Rotation paths and how fast each direction turns (deg/step)
Each turn is a multiple of 5 degrees from 10 to 175, or 0.
Each row of a path follows its step; steps can be skipped.
Path 1:
step 0: [ 23 -17 -11 -11  -4   0  14 -31  10  24  33 -18 -27 -53 -24  15   1 -16
 -33 -29   5  15   9 -27  12 -15  -3]
step 1: [ 24  17 -15 -10  28 -10 -18 -31 -16  33  -6 -32 -12  35 -22  15 -27 -31
  -8 -22 -15  -9  16  -5   6   8  37]
step 2: [ -3 -12  31  29  26  15  20  -7 -29   6  15   4  -1  11 -10   4 -34 -12
   2 -35  -9  19  36  -7  15 -53  -6]
step 3: [  8 -17  14 -21 -22  15  15  18 -14  -3  38 -49 -20  15 -37   2   7  23
 -22 -17  -6  12  23 -24  30   4  21]
step 4: [  8  27  -3  -6   0   5   4  -5 -17  19 -14 -11 -34  26 -22  18  15 -51
 -27   8   4   1  32  -3  44  -5 -32]
step 5: [ 15  11  37   8  10  -5 -12 -16 -24  43  21 -33  -8 -34 -17  31 -14   7
  15   7  -6 -16  20 -29   6 -32 -23]
step 6: [ 10 -22  11  -4  11 -21 -45  31 -17   3 -16 -44  -1  21 -38 -27 -24  -4
   3 -22 -19  -4  31  -6  20   3  -6]
step 7: [ 13 -27   0 -12   9 -16  15   4  -8  12   2   0 -35  -7  19 -16   9  -6
 -35 -28 -18  19  31 -22  26 -36 -49]
step 8: [ 45  12 -24 -37  13 -10  19 -22 -12  24  34 -49  -2  -7 -23   1   0  -1
   2 -20  -8 -14   8 -27   0  21 -19]
step 9: [ 25  -6  -7  23  34  16 -22 -21 -18   5  -2 -27 -16  15   0  -1 -52 -47
   6 -22   5   5   3  12  29  -4 -24]
step 10: [-11 -24   0   8  25   9 -10 -15  -9   6  26 -30 -11   1   4  19  -4  40
   9 -41 -13  24   8 -38  35 -37   2]
step 11: [ -5   1 -12 -22   1  19  11  -1 -13  -4   8 -45  21  41  -4 -16  17 -27
 -10 -13 -20   1  48 -25  38  19   0]
[ 14 -22  -4  -8   2   3  -8 -12 -14   4   4  -5   6   8 -10   2  11  -6
   3  16  -1  15   3   4  -2 -14  -2]	0
[ -8 -14   7   1  -3 -11  14   9 -17  -8   1   2   3  12  13 -15   9   5
   1 -11  -5  -2  17  -3  -9   0   7]	85
[ -3  11  -2 -19   6 -16  -1   0  -6 -15  -8  -2  -1  12 -18  10   8   7
  13 -13   2  -2 -13  -1  -1  -4   1]	155
[ -5   1  11  -4 -13 -11 -15  19   2   3 -12  -6   0 -11  -3   3  12  -3
   3  16  -1 -13  11  -3  -2  -7 -13]	45
[  7  -1  11  -2  -2 -14  -6   2   6  -9   3 -16   5  10   0 -12  -5 -17
  -7  11  -3   1 -11  -3   8  17  15]	140
[ -7 -21  -2   9 -11   1 -13   5  -7 -12   0  -3 -19 -11  -9  -2   0   3
  -2 -12  16   5  -7   8   6   8   2]	110
